[[116 155 147]
 [105 122 151]
 [136 128 133]]
->
[[116 155]
 [105 122]]

[[156 134]
 [141 122]
 [150 125]]
->
[[156 134]
 [141 122]]

[[120 135 118 129]
 [128 137 152 121]
 [112 118 127 130]
 [134 130 135 122]
 [117 127 137 125]]
->
[[120 135]
 [128 137]]

[[152 147 148]
 [132 111 115]
 [152 147 148]
 [150 150 153]]
->
[[152 147]
 [132 111]]

[[141 107 128 141 113]
 [143 127 125 132 136]
 [157 113 144 141 120]]
->
[[141 107]
 [143 127]]

[[130 128 128 127 126]
 [122 150 135 126 144]]
->
[[130 128]
 [122 150]]

[[140 133 153 125]
 [117 125 121 120]]
->
[[140 133]
 [117 125]]

[[128 119 128 136 117]
 [128 155 131 133 137]
 [140 124 120 126 127]
 [139 116 141 129 121]]
->
[[128 119]
 [128 155]]
---
[[130 121 142 153 140 152 136 142 132 125 123 132 136]
 [103 116 121 126 124 123 112 120 106 124 101 105 125]
 [124 141 108 102 117 100 116 109 125 126 134 120 117]
 [147 140 139 140 143 136 146 135 146 138 153 139 139]
 [126 112 127 124 114 129 118 124 113 136 125 142 119]
 [111 133 107 102 113 102 113 105 122 118 116 113 113]
 [112 132 123 125 126 120 121 124 123 139 118 121 118]]
->
[[126 112 127 124 114 129 118 124 113 136 125 142 119]
 [103 116 121 126 124 123 112 120 106 124 101 105 125]
 [130 121 142 153 140 152 136 142 132 125 123 132 136]
 [112 132 123 125 126 120 121 124 123 139 118 121 118]
 [111 133 107 102 113 102 113 105 122 118 116 113 113]
 [147 140 139 140 143 136 146 135 146 138 153 139 139]
 [124 141 108 102 117 100 116 109 125 126 134 120 117]]

[[128 142 103]
 [151 112 113]
 [116 117 130]
 [117 129 145]
 [143 107 125]
 [136 131 142]
 [140 151 104]
 [142 156 127]
 [120 115 102]
 [154 128 144]]
->
[[143 107 125]
 [151 112 113]
 [120 115 102]
 [116 117 130]
 [154 128 144]
 [117 129 145]
 [136 131 142]
 [128 142 103]
 [140 151 104]
 [142 156 127]]

[[143 135 130 141 112]
 [142 136 130 143 114]
 [133 142 131 112 146]
 [141 129 134 138 104]]
->
[[141 129 134 138 104]
 [143 135 130 141 112]
 [142 136 130 143 114]
 [133 142 131 112 146]]

[[141 137 133 118]
 [133 148 120 103]
 [135 126 139 133]
 [120 110 135 151]
 [120 135 117 119]
 [131 123 131 130]
 [123 106 134 153]]
->
[[123 106 134 153]
 [120 110 135 151]
 [131 123 131 130]
 [135 126 139 133]
 [120 135 117 119]
 [141 137 133 118]
 [133 148 120 103]]

[[124 143 141 123 142]
 [129 138 120 140 127]
 [110 118 128 111 123]
 [155 116 148 127 136]
 [146 125 126 128 115]
 [137 123 126 123 133]
 [121 111 131 138 133]]
->
[[121 111 131 138 133]
 [155 116 148 127 136]
 [110 118 128 111 123]
 [137 123 126 123 133]
 [146 125 126 128 115]
 [129 138 120 140 127]
 [124 143 141 123 142]]

[[142 139 156 128 103 133 126 102 117]
 [128 152 116 145 142 106 130 148 146]
 [124 121 133 101 120 133 148 133 119]
 [137 117 131 102 119 141 156 146 118]
 [129 142 151 123 102 131 142 105 107]
 [141 153 118 152 128 102 132 133 137]]
->
[[137 117 131 102 119 141 156 146 118]
 [124 121 133 101 120 133 148 133 119]
 [142 139 156 128 103 133 126 102 117]
 [129 142 151 123 102 131 142 105 107]
 [128 152 116 145 142 106 130 148 146]
 [141 153 118 152 128 102 132 133 137]]

[[133 111]
 [116 118]
 [141 143]
 [124 124]
 [117 151]
 [122 136]
 [120 110]
 [145 107]
 [143 128]]
->
[[145 107]
 [120 110]
 [133 111]
 [116 118]
 [124 124]
 [143 128]
 [122 136]
 [141 143]
 [117 151]]

[[136 131 137 122 125 128 121 126 137 131 134 142 122 137 137]
 [154 119 142 141 106 136 121 131 123 106 108 137 122 136 142]
 [130 126 134 149 113 118 116 127 151 133 134 147 120 145 134]
 [120 149 126 123 122 126 123 126 126 140 135 118 115 134 126]]
->
[[154 119 142 141 106 136 121 131 123 106 108 137 122 136 142]
 [130 126 134 149 113 118 116 127 151 133 134 147 120 145 134]
 [136 131 137 122 125 128 121 126 137 131 134 142 122 137 137]
 [120 149 126 123 122 126 123 126 126 140 135 118 115 134 126]]

[[152 116 146 133 133 114 149 137]
 [144 134 120 116 146 139 116 119]
 [146 123 133 115 118 119 150 141]
 [139 130 141 104 127 142 155 114]]
->
[[152 116 146 133 133 114 149 137]
 [146 123 133 115 118 119 150 141]
 [139 130 141 104 127 142 155 114]
 [144 134 120 116 146 139 116 119]]
